getu: [138 140 137 113  78  85]
badut: [130 104 135 137 161 149]
duf: [123 123  92 144 189 180]
zufop: [115 101 141 140 183 172]
zem: [132 136 134 121  98 112]
Gage: [111 134 190 118 107 113]
Rugi: [132 155 142 109  53  71]
dapu: [154 157  52 134 127 125]
Gutab: [114 113 178 121 111 113]
Mit: [161 145 133 116 115  86]
find: [114 113 178 121 111 113]  Gutab
both zufop Mit:   [115]
both badut Mit:   [161]
both Gage getu:   [113]
both dapu Gage:   [134]

getu: [157  91 162  75  83]
zem: [139 118  73 118 123]
Vop: [137 148 133 138 148]
Gutab: [139 148 135 136 124]
badut: [182 103 177  74  91]
Mit: [ 69 121  87 151 133]
duf: [ 79 181  73 207 194]
zufop: [ 99 155  99 168 152]
dapu: [137 147 127 144 151]
Gage: [120 149 111 158 166]
Rugi: [113 152 110 159 152]
Valel: [139 118 135 117 133]
both Gutab Vop:   [148]
both duf zem:   [73]
find: [ 99 155  99 168 152]  zufop

getu: [175 118 102 171  97]
dapu: [128  86 179 129 183]
Gage: [172 127 165  84 113]
Rugi: [103  90 155  84  86]
badut: [178  90  92 176  84]
Vop: [ 78 199  83  72 160]
Mit: [180  93 153  86  92]
zufop: [152 104 125 128 128]
Valel: [104  84 178 130 190]
zem: [128 128 104 128 128]
duf: [176  90 160  80  96]
Gutab: [127 134  96 171  87]
find: [172 127 165  84 113]  Gage
both Rugi duf:   [90]
find: [104  84 178 130 190]  Valel
both zem dapu:   [128]
both Valel zem:   [104]

Vop: [114 187 144 126 123 118 109 180 141  90  96 153 108 105 131 127  96 144
 123 136 118 135  93 125 124 135 124 120 155 134 161 181 141  93 152 119
 114 113  99 155 108 117  96 165 134]
Rugi: [125 167 135 119 125 128 110 170 135  94 118 160 106 111 128 117 103 153
 136 136 123 137 106 124 134 134 129 122 149 137 123 157 139 106 144 116
 120 115  97 145 122 127 110 158 130]
duf: [114 187 144 133 123 118 109 180 141  86  96 153 108 105 131 127  88 144
 123 136 118 131  93 125 124 135 124 120 155 134 122 181 141  93 152 119
 114 110  99 155 108 117  96 165 134]
dapu: [114 119 144 133 123 118 109 180 141  86  96 153 108 105 131 127  88 144
 123 136 118 131  93 125 124 135 124 120 120 128 161 181 141  93 152 119
 114 110  99 155 108 117  96 165 134]
find: [125 167 135 119 125 128 110 170 135  94 118 160 106 111 128 117 103 153
 136 136 123 137 106 124 134 134 129 122 149 137 123 157 139 106 144 116
 120 115  97 145 122 127 110 158 130]  Rugi
find: [114 187 144 133 123 118 109 180 141  86  96 153 108 105 131 127  88 144
 123 136 118 131  93 125 124 135 124 120 155 134 122 181 141  93 152 119
 114 110  99 155 108 117  96 165 134]  duf

Valel: [109 134 135 119 131 146 114 122 139 133 135  87 135 131 152 145  91 142
 112  67 128 130  94 134 111 137 135 126 160  76 144 109 137 129 135 137
 125 137 206 151 134 124 214 116 180  86 133 108 105 158 133 127 150]
Rugi: [115 135 136 120 128 143 113 124 138 132 134  98 142 123 140 151  86 145
 115 117 129 133  96 120 111 136 133 125 161  94 139 119 136 134 136 127
 117 135 207 148 138 127 192 115 171 105 131 111 103 157 134 128 151]
zufop: [119 130 130 125 130 135 121 125 132 129 130 113 128 131 139 135 119 132
 122 105 128 128 115 132 121 133 131 128 138 104 134 120 131 125 130 134
 130 133 154 136 128 127 161 124 148 107 130 118 122 138 128 128 133]
Vop: [113 136 137 119 129 146 112 123 140 133 134  92 142 125 145 150  82 146
 113  65 129 133  92 124 109 137 134 126 164  86 142 115 137 134 137 130
 117 136 214 151 136 126 207 113 179  96 132 110 101 161 135 128 153]
dapu: [103 136 128 132 131 146  77 122 144 131 134 125 144 123 138 168 129 146
 119  62 129 137  88 115 105 149 135 129 145  67 129 129 133 116 139 135
 131 163 176 142 144 137 151 115 173  69 124  81 132 157 114 132 131]
Gutab: [116 130 130 125 131 137 118 125 133 130 131 110 129 132 142 135 119 133
 121 100 128 128 112 135 120 134 118 128 140  98 136 118 132 124 131 136
 130 135 160 139 129 126 168 123 153 100 130 115 120 141 129 128 134]
find: [115 135 136 120 128 143 113 124 138 132 134  98 142 123 140 151  86 145
 115 117 129 133  96 120 111 136 133 125 161  94 139 119 136 134 136 127
 117 135 207 148 138 127 192 115 171 105 131 111 103 157 134 128 151]  Rugi
find: [119 130 130 125 130 135 121 125 132 129 130 113 128 131 139 135 119 132
 122 105 128 128 115 132 121 133 131 128 138 104 134 120 131 125 130 134
 130 133 154 136 128 127 161 124 148 107 130 118 122 138 128 128 133]  zufop

Vop: [124 185 149 156 137  86 134 140 130 145 136 136 162  74 157 161 136 150
  76 178  93 130 128 147 103 192 109 151 202 133 142 105 133  40  61 105
 135 118 155 152 147 159 135  84  71 175 119 145]
dapu: [135 129 127 123 124 130 118 120 132 126 127 127 130 125 131 127 127 128
 130 130 128 136 126 131 128 122 132 123 125 135 129 124 145 124 126 124
 130 131 129 126 126 129 129 123 128 128 131 128]
Gutab: [157 111 126 114 107 157  93  95 146 133 111 119 134 134 138 136 120 137
 134 125 108 166 117 137 112 125 131 111 129 147 122 108 137 125 127 127
 132 144 147 103 131 129 150 107 113 141 135 118]
Gage: [130 118 130 130 126 138 129 126 129 135 123 125 127 137 127 133 127 131
 127 123 118 133 126 127 119 137 122 129 134 125 122 125 119 133 131 134
 126 130 136 120 133 127 136 128 120  92 126 123]
find: [130 118 130 130 126 138 129 126 129 135 123 125 127 137 127 133 127 131
 127 123 118 133 126 127 119 137 122 129 134 125 122 125 119 133 131 134
 126 130 136 120 133 127 136 128 120  92 126 123]  Gage
find: [124 185 149 156 137  86 134 140 130 145 136 136 162  74 157 161 136 150
  76 178  93 130 128 147 103 192 109 151 202 133 142 105 133  40  61 105
 135 118 155 152 147 159 135  84  71 175 119 145]  Vop
find: [157 111 126 114 107 157  93  95 146 133 111 119 134 134 138 136 120 137
 134 125 108 166 117 137 112 125 131 111 129 147 122 108 137 125 127 127
 132 144 147 103 131 129 150 107 113 141 135 118]  Gutab

zufop: [ 90 119 114 106 123 105 141 120 145  76 123 110 128 141 133 115]
Gage: [114 120 113 118 126 104 142 119 143  88 123 114 128 141 133 120]
Mit: [120 119 114 106 123 105 141 120 144  80 121 112 128 142 129 120]
Rugi: [108 120 114 121 125 104 142 120 144  83 124 112 128 143 139 123]
getu: [162 123 111  89 132  97 119 119 140 120 121 121 127 142 146 189]
Valel: [121 121 113 108 121 103 142 119 142  70 122 116 127 143 137 145]
find: [ 90 119 114 106 123 105 141 120 145  76 123 110 128 141 133 115]  zufop
find: [162 123 111  89 132  97 119 119 140 120 121 121 127 142 146 189]  getu
find: [108 120 114 121 125 104 142 120 144  83 124 112 128 143 139 123]  Rugi
find: [121 121 113 108 121 103 142 119 142  70 122 116 127 143 137 145]  Valel

dapu: [154 129 121 116 135  99 151 148 122 114 126 150  90 115 110 118 147 111
 126 195 141 119 141 108  99 101]
zem: [ 92 141 125 128 114 177 132 136 128 132 111 136 178 135 130 133 130 116
 129  68 109 126 119 118 168 178]
getu: [120 111 109 110 135 112 147 142 118 130 124 149 108 146 129 140 139 117
 134 127 126 116 133 121 106 112]
Gage: [128 133 116 155 127 112 134 124 137 128 110 130 110 127 121  94 144 115
 119 142 130 143 118 113 111 111]
Rugi: [123 144 105 105 120  91 129 114 111 139 108 104  81  94 136 110 139 122
 126 140 123 105 111 115  91  91]
find: [123 144 105 105 120  91 129 114 111 139 108 104  81  94 136 110 139 122
 126 140 123 105 111 115  91  91]  Rugi
find: [154 129 121 116 135  99 151 148 122 114 126 150  90 115 110 118 147 111
 126 195 141 119 141 108  99 101]  dapu

duf: [129 126 127 122 136 119 123 127 123 121 135 130 118 140 124 122 130 142
 120 135 130 134 119 129 126 139 129 123 134 134 128 131 129 114 136 139
 115 139 135 134 130 129 133 133 123 122 142 131 136 130 131 124 131 126]
dapu: [129 126 127 122 136 119 123 127 123 121 135 130 118 140 141 122 130 142
 120 135 130 134 119 129 126 139 129 123 142 134 128 131 129 114 136 139
 115 134 135 134 130 129 133 136 123 122 142 131 136 130 131 124 131 126]
zem: [132 124 127 135 132 125 127 123 129 130 123 126 119 136 158 126 127 132
 133 127 130 129 123 129 118 119 125 132 133 119 126 134 120 142 121 119
 135 124 137 142 128 132 123 119 127 128 132 128 140 116 119 122 134 124]
zufop: [119 126 127 122 136 119 123 127 123 121 135 130 118 140 124 122 130 142
 120 135 130 134 119 129 126 139 129 123 134 134 128 131 129 114 136 139
 115 134 135 134 130 129 133 136 123 122 120 128 140 116 119 122 134 124]
find: [129 126 127 122 136 119 123 127 123 121 135 130 118 140 124 122 130 142
 120 135 130 134 119 129 126 139 129 123 134 134 128 131 129 114 136 139
 115 139 135 134 130 129 133 133 123 122 142 131 136 130 131 124 131 126]  duf
find: [132 124 127 135 132 125 127 123 129 130 123 126 119 136 158 126 127 132
 133 127 130 129 123 129 118 119 125 132 133 119 126 134 120 142 121 119
 135 124 137 142 128 132 123 119 127 128 132 128 140 116 119 122 134 124]  zem
find: [129 126 127 122 136 119 123 127 123 121 135 130 118 140 141 122 130 142
 120 135 130 134 119 129 126 139 129 123 142 134 128 131 129 114 136 139
 115 134 135 134 130 129 133 136 123 122 142 131 136 130 131 124 131 126]  dapu

badut: [143 172 107 146 149 202 180 145  99  51 208 176 197 119 208  87 137 205
  91  49 121  72 178 151 158  44 173  98  55 105  55 134  95 102  91 155
 183 132 116 132 161 213 193  75 118 198 146 181 103 147  68 127  79 184
 107  77 145]
zufop: [180  46 194 158  45 114  48  49 154 145 111 170 181 207 201  81 152 126
 119 170  48  62 135  95  94 114 202 213  84 188  48 206  95 135  67  98
  83 176 133 188  53 178  91 112 163 178 110 151  47  99 105 167 144 129
 137 209  43]
dapu: [186  88 119  69 196  56 123  79 100 175 187 196 108  84 211 136 123 151
 196  81  62 179  70 126 159  82  79 121 151 182  86 192 146 173 146  92
  85 198  74  51  87 179  62 207 138  68 199 212 128 180  52  75 201  62
 204 205 136]
Vop: [130  78 129  49 156  66  78  80 176  67 136 211 177 169 166 161 173  88
 163 105  76 196  79 144  48  47 170 201  84  98 201 158 212 157 110 135
 193 107 177 154  77 105  43 128 137 164 172  59 180 133 160 157  69 144
 151 181  98]
Valel: [202 201  81  74 149 186 178  88 149 158 208 136  54  45 200 164 173 189
 128 124  92 177  66  88  70 195  49  71 136 143 104 210 103  46  59 161
 112  93  70 132  89 118 178 207 183  70 132  47  65 106  86  76 187  53
  66 138  72]
duf: [165  90 164 173 190  77 123 212 193 133 192 147 209 206  92  92 134 200
  84 132  75  69 134  89 213 165  64 135  44  99 211 160 186 202  92 211
 203  70  74 211  71 103 198 115 183  66 174 192 172 138 190 127 129 203
 167  51  54]
Gage: [202 201  81  65 149 139 178  88 149 158 208 136  54  45 200 164 173 189
 128 124  92 177  66  88  70 195  49  71 136 143 104 210 103 212  59 161
 112  83  70 132  89 118 178 207 183  70 132  47  65 106  86  76 187  53
  66 138  72]
Rugi: [162 123  43  52 158 197  83 104 110  80 202  47  83  61 184  74 164  82
 175 112  83 212 167  51 113 103 114 191  70 169 143 166 184 120 144  44
 189  81 189  62 138 190 205 177 120 182 114 203  85  98 185  67  78 104
 178  70 181]
zem: [ 52  62 101  43  92  70 129 146  92 123 126 105 189  75  81  45 166  77
 100  99 120 105 142 152 199 167 184 165 148 119  72 104 168  80  74 210
 114 122 184  85 210 186 149 169  52 134  77  56  48  59 107 110 178 164
 108 125  58]
Gutab: [180  46 194 158  45 114  48  49 154 145 111 170 181 207 201  81 152 126
 119 170  48  62 135  95  94 114 202 150  84 188  48 206  95 135  67 201
  83 176 133 188  53 178  91 112 163 178 110 151  47  99 105 167 144 129
 137 209  43]
Mit: [130  78 129  49 156  66  78  80 176  67 136 211  55 169 166 161 173  88
 163 105  76 196  79 144  48  47 170 149  84  98 201 158 212 157 110 135
 193 107 177 154  77 105  43 128 137 202 172  59 162 153  95  73 161 178
 109 191 144]
find: [130  78 129  49 156  66  78  80 176  67 136 211 177 169 166 161 173  88
 163 105  76 196  79 144  48  47 170 201  84  98 201 158 212 157 110 135
 193 107 177 154  77 105  43 128 137 164 172  59 180 133 160 157  69 144
 151 181  98]  Vop
find: [180  46 194 158  45 114  48  49 154 145 111 170 181 207 201  81 152 126
 119 170  48  62 135  95  94 114 202 150  84 188  48 206  95 135  67 201
  83 176 133 188  53 178  91 112 163 178 110 151  47  99 105 167 144 129
 137 209  43]  Gutab
find: [162 123  43  52 158 197  83 104 110  80 202  47  83  61 184  74 164  82
 175 112  83 212 167  51 113 103 114 191  70 169 143 166 184 120 144  44
 189  81 189  62 138 190 205 177 120 182 114 203  85  98 185  67  78 104
 178  70 181]  Rugi

dapu: [151  94  85  91 184  84 108 120 146 145 113 144 139 151  99 119 158 124
 110 140 120 166 148 173 154 160 187 130 165 131 115]
Gage: [137 117 128  94 152  79 103 106 162 121 108 142 133 137 116 120 175 124
 122 132 119 141 157 153 178 144 178 141 173 117 121]
Vop: [146  72  47 112 172 138 130 114  83 148 139 163 141 146 113 120 127 129
 133 156 124 158 124 159 109 162 183  74 125 101 111]
badut: [ 71 118  97 118 141 117 130 119 111 128 127 133 119 127 110 125 142 123
 128 131 135 129 137 135 127 125 143 135 127 128 112]
Rugi: [129 101  70 114 145 149 140 111  80 129 148 141 119 129 132 129 121 133
 140 136 139 133 126 130 100 135 153 126 106 112  96]
duf: [127 118 111 118 141 117 130 119 111 128 127 133 119 127 140 125 142 123
 128 127 135 129 137 135 127 125 143 135 127 128  70]
find: [146  72  47 112 172 138 130 114  83 148 139 163 141 146 113 120 127 129
 133 156 124 158 124 159 109 162 183  74 125 101 111]  Vop
find: [151  94  85  91 184  84 108 120 146 145 113 144 139 151  99 119 158 124
 110 140 120 166 148 173 154 160 187 130 165 131 115]  dapu
find: [129 101  70 114 145 149 140 111  80 129 148 141 119 129 132 129 121 133
 140 136 139 133 126 130 100 135 153 126 106 112  96]  Rugi

Rugi: [142 165 139  67  79 138 138  72 207 115  95  96 135 215  78 183 199 164
  62 100 156]
getu: [196  95 198 101 157 182 147 140 192 207 107  84 124 114 165 129 103 149
 119 164 121]
dapu: [196  95 198 101 156 182 147 140 192 207  92 143 211  46 200  57 110 157
  91 106 179]
find: [196  95 198 101 156 182 147 140 192 207  92 143 211  46 200  57 110 157
  91 106 179]  dapu
find: [142 165 139  67  79 138 138  72 207 115  95  96 135 215  78 183 199 164
  62 100 156]  Rugi
find: [196  95 198 101 157 182 147 140 192 207 107  84 124 114 165 129 103 149
 119 164 121]  getu

Gage: [128 128  71 144 117  77 127 153 152 112 143 156 179 142  51 153  97 172
  70  71 117 144 153 171]
Mit: [158 128  90 179 112  92 152 193 183 137 179 190  77 174 183 189 117  84
  79  86 147 176 195  83]
zufop: [142 128 171 177 114 170 156  80 167 201 176  80  51 172  52  82 157 108
  69 174 144 176  75  60]
Rugi: [ 95 128  96 166 123  98 100  86 154 166 166  88 189 161 166  88 167 192
 175  93  71 164  81 178]
find: [128 128  71 144 117  77 127 153 152 112 143 156 179 142  51 153  97 172
  70  71 117 144 153 171]  Gage
find: [142 128 171 177 114 170 156  80 167 201 176  80  51 172  52  82 157 108
  69 174 144 176  75  60]  zufop
find: [158 128  90 179 112  92 152 193 183 137 179 190  77 174 183 189 117  84
  79  86 147 176 195  83]  Mit
find: [ 95 128  96 166 123  98 100  86 154 166 166  88 189 161 166  88 167 192
 175  93  71 164  81 178]  Rugi

badut: [143 126 139 112 122 128 125 138 137 126 119 132 114 135 139 134 118 104
 176 112 120 139 128 129 141 143 113 166 159 121 104 131 171  83 168  89
 154 148 150 103 144 103 136 123 157 134 151 133 135 106]
dapu: [123 169 127 145 161 171 157 139  98 152 121 112 141 128 120 150 123 142
 106 138 154 117 140 191 142 145 130 112  94 128 127 129 156 166 110 161
 133  97 118 166 128 156 124 152  78 128 132 129 114 109]
Gage: [126  88 142 121 117  96  86 119 144 119 126 139  97 129 141 101 137 127
 149 116 113 144 106  72 104 110 114 139 143 118 123 131  97 111 139 132
 136 147 136  94 132 112 124 108 157 135 106 135 140 147]
Rugi: [144 165 135 119 136 126 158 149 116 138 118 118 133 130 130 155 113 109
 160 147 136 131 144 179 159 159 122 155 140 120 107 133 194 104 157 100
 157 125 141 132 139 119 135 145 126 127 163 134 128  94]
zem: [138 106 141 113 118  88 107 131 143 122 121 137 105 135 127 121 123 109
 173 129 115 142 118 104 127 131 110 162 159 121 107 131 148  85 164  98
 149 153 149  94 143 102 134 114 164 137 138 133 137 119]
getu: [120 104 136 131 120 124  98 118 132 122 131 129 109 118 131 102 145 144
 114 114 120 142 111  79 100 105 129 111 119 114 142 132  69 145 111 161
 125 126 116 115 115 130 116 120 133 126  91 138 140 163]
Gutab: [122  92 140 126 119 109  88 117 138 120 129 135 101 124 137  98 142 137
 131 113 115 144 106  70  99 105 120 124 131 115 133 132  78 129 124 149
 130 138 126 102 123 121 120 112 146 132  95 136 140 157]
zufop: [140 127 133 127 145 144 166 150 107 144 118 113 139 128 125 159 115 119
 143 148 145 127 147 128 160 160 126 142 124 121 112 132 191 124 143 118
 152 112 133 147 135 111 132 153 107 125 158 134 124  94]
Vop: [133 178 130 136 154 160 166 146 100 149 120 111 142 127 122 157 118 130
 125 145 151 122 146 198 154 155 129 127 108 123 120 132 177 147 126 140
 145 102 125 159 131 144 128 155  89 125 147 132 119 100]
Mit: [120 120 131 134 122 139 115 121 125 124 133 123 122 113 126 109 145 148
 100 117 126 139 120  96 107 110 138 100 110 115 150 132  69 157 102 165
 121 115 109 129 109 137 114 131 120 121  94 138 139 164]
Valel: [131  93 142 116 117  88  93 124 145 120 123 140  98 133 142 109 130 117
 164 122 112 144 110  83 114 119 110 153 153 120 114 131 121  95 153 113
 143 153 144  91 139 106 129 109 164 137 121 133 139 133]
duf: [145 147 137 114 128 108 143 145 127 132 118 125 124 133 135 146 114 104
 172 143 127 136 137 156 152 153 117 164 152 121 104 132 188  90 166  89
 157 138 147 116 143 109 137 134 144 130 161 134 132  98]
find: [122  92 140 126 119 109  88 117 138 120 129 135 101 124 137  98 142 137
 131 113 115 144 106  70  99 105 120 124 131 115 133 132  78 129 124 149
 130 138 126 102 123 121 120 112 146 132  95 136 140 157]  Gutab
find: [133 178 130 136 154 160 166 146 100 149 120 111 142 127 122 157 118 130
 125 145 151 122 146 198 154 155 129 127 108 123 120 132 177 147 126 140
 145 102 125 159 131 144 128 155  89 125 147 132 119 100]  Vop
find: [140 127 133 127 145 144 166 150 107 144 118 113 139 128 125 159 115 119
 143 148 145 127 147 128 160 160 126 142 124 121 112 132 191 124 143 118
 152 112 133 147 135 111 132 153 107 125 158 134 124  94]  zufop
find: [138 106 141 113 118  88 107 131 143 122 121 137 105 135 127 121 123 109
 173 129 115 142 118 104 127 131 110 162 159 121 107 131 148  85 164  98
 149 153 149  94 143 102 134 114 164 137 138 133 137 119]  zem

Gage: [132 137 157 138 132 134 135 132]
dapu: [132 212 157 175 132 131 133 178]
zufop: [135 186 131 157 137 136 135 174]
find: [135 186 131 157 137 136 135 174]  zufop
find: [132 212 157 175 132 131 133 178]  dapu

Gutab: [104 108 128 120 206 139 168 119]
Gage: [143 124  92 177 108 154 122 143]
zufop: [118 134 144  90 139 124 162 142]
Valel: [139 146 109 129  94 207 111 133]
zem: [126 127  94 206 124 146 169 131]
find: [143 124  92 177 108 154 122 143]  Gage
both zem Gutab:   [206]

Rugi: [107 116 171  91 129 138 116  91 131  96 122 126 115 123  73 115 134 160
 113 144 131 118 155 133 134  35 106 141 102 113 126 134 148 145 120  81
 138 144 107 177 143 127 133 158 129 125 113 158 127 128 163 124 159 115
 108 171]
getu: [100 121 182  76 134 133 117  89 120  84 117 130 116 136  69 127 135 156
 103 143 136 127 153 125 140  44 111 123 102 108 128 130 151 162 128  75
 131 135  98 176 139 127 125 155 128 131 126 155 121 129 138 132 172 114
 116 196]
Valel: [ 91 126 151 115 130 150 128 114  87 101 129 132 103  98  78 122 124 167
  96 138 151 114 142 156 110 103 120 131  87 130 163 140 175 139 109 111
 113 118 113 128 140 126 140 148 107 138  93 146 121 120 143 113 140  95
 130 184]
find: [107 116 171  91 129 138 116  91 131  96 122 126 115 123  73 115 134 160
 113 144 131 118 155 133 134  35 106 141 102 113 126 134 148 145 120  81
 138 144 107 177 143 127 133 158 129 125 113 158 127 128 163 124 159 115
 108 171]  Rugi

badut: [122 140 120 147 164 111 132 146 113]
Mit: [ 42 183 150 164 204 184  70 199  47]
Gutab: [122 126 136 123 129 146 117 126 126]
Rugi: [187  97 104 162  84  70 112  88 178]
getu: [ 84 165 134 147 113 144 103 146  79]
both badut Mit:   [164]
both Rugi Mit:   [70]
both Mit badut:   [164]
both getu Rugi:   [84]
both Rugi getu:   [84]

